In the data rows, 128 means zero.
Some points, one per row:
[116 147 141  46 159 102  98 138  97 116 137 117 194 140 143 138]
[ 73 158 154  88 134 129 129 130 106 149 121 112 109 126 101 192]
[155  91 103 165 177 106 187  63 141 125  97 147 170 149  92 171]
[129  88 128 140 180 150 141 120 180 120 110 160 158 115 149 155]
[133 141 122 101 118 130  83 255 160 115 109  88 130 100  52 210]
[122 115 137 155  74 126 169  99 139 174 144 116 162 156 120 133]
[145  95 133 159 126 153 105  98 122 138 138 104 111 104 119 127]
[117 162 140 124 121 167 165  75  55  99 142 111 174 157 163 113]
[163 119 101  67 148 131 101 223 206 162 105  58  72 142  71 255]
[ 85 150  86 126  86  93 142 111 116 152 152 141 105  97 122  92]
[ 93 166 145  94 146 169  74 150 125 133 131 198 159  86 147   3]
[155 120 127  57 107 141 113 246 149 176 125  71  78 168  77 255]
[139 194 102  67  87 162 142 186 114 128 126 111 137 126  85 135]
[166 199 156 126  93 112 102 171 150 137 108 107 121  98  73 138]
[160  81 117 108 110 212 155  72 247  75 131 169  96 196 201  83]
[ 68 100 165  94 133  99 111  84  92 114  98 132 115  79 126 150]
[ 90 143  91 157 112 113 104 209 136 116 107  57 123 195 109 235]
[177 126 140 176  86  71 118  95 158 128 149 170  92 106  93 144]
[121 106 109 147 119 110 102 110 130  90 124 188  67 177 169  53]
Then 12 other points, each followed by its number:
[175  68 132 143 175 155 179  90 134  81  82 103 143  88 189 127] 0
[140 143 173  61 160  91 149 145 112 141 147 132 145 122  91 153] 1
[ 65  93 124 160 132 116 160  93  82 139 178  90  85  85 123 155] 2
[163 119 127 148 114 134 177  75 157 109 131 207 123 127 108 156] 3
[125 188 147 112 172 141  62 168 112 104 166 130 107 133 120  93] 4
[ 47 149 142 116 188 143 129  98 109 156 150 100 166 159  86  85] 5
[180 130 139  93 144 107  69 173  73 134 101 100 116  83 119  82] 6
[147 124 133 126 139 149 160  70 145 105 164 117 191 122 145 131] 7
[157 160  89 106 135 150  65 153 128 137 119 153 150 119  95 109] 8
[114 145 147 141  90  87 107 138  49 126 133 139 130  89 113 106] 9
[158 109  84 196 139 152 143  95 166 109 101 165 144 144 145 121] 10
[149 189 151 131 142 100 111 176 185 107 122 137 126 108 133 123] 11
Which two of these numbered points are nearest to each point below, ignoring the 2 directions in which the first points spread most? Their numbers follow each, nearest first.
[157 120 106 137 137 119 137 102 130  97 113 142 126 129 173  67] > 6 10
[129  98 119 160 152 170 165 145 122 114 120 181 139 152 190 109] > 10 9
[136 114 113 131 137 138 138  65  90 126 119 123 146  96  56 151] > 3 7
[ 89 101 147 180 145  98 187  32 141 186 180 102 151  86 165 148] > 2 7
[ 77  80 134 151 167 133 111  84 102 119 174  85 151 152 138  87] > 5 2
[103 122 156 140  82 174 134 101 158 132 113 150 167  85  83 128] > 3 10
[ 97 112 117 169 160 213 191 101 110 127 137  95 137 140 134  60] > 5 10
[146 113 175 169 118 107 180  85  90 135  89 123  95 124 141 136] > 9 3
[155 140 103 140 155 129 112 190 127 105 138 117  89 167 149  94] > 4 6
[134  91 119 146 163 189 192  88 134 112  89 126 167 132 147 135] > 0 7
[176 110 146 127 188 109 168  66 153 149 130 105  99  89  58 143] > 1 3
[101  82 133 145  80 139 104  81 131  87 131 150  95 105 194  84] > 9 10
[151 119 120 170  68 119 145  90  82  97 101 133 128 132 150 117] > 9 10
[189  96 111 132 183 191 176 118 153  99  90 161 150 132 163 107] > 0 10
[ 71 171 119 130 102  90  91 132  45 151 131 135  96  79 154  79] > 9 10
[132 134 139 105 171  91 190 106 129 135 184 106 131 109 105 163] > 1 7
[109  54 109 108 170 117 178  19  88 119 138 120 149  71  93 125] > 2 7
[125 194 106 123 127 116  72 199  98  99 168 164  51  94 152  84] > 4 11
[161 138  79 100 115 116  63 193 170 181 126 115 150 193  90 145] > 8 10
[129 119  98 113 171 126 154  81 120 117  94 123 161 174  98 106] > 5 10
[127 104  84 103 175 125 165  98 119 121 156 172 143 127 128 145] > 1 3
[132 148 133  94 130 136 136 150  92  68 124 151  53 159 186  98] > 4 9
[154 151 121  88 122 123 116 218 191 176 116  32  29 207  90 255] > 4 9
[ 83 100 183 176 124  99 125 114 108 143  98 145 128 132 170 115] > 9 10
[104 135 111 163 141 112 241 116  85 142 142 139 113 120 114 114] > 2 9
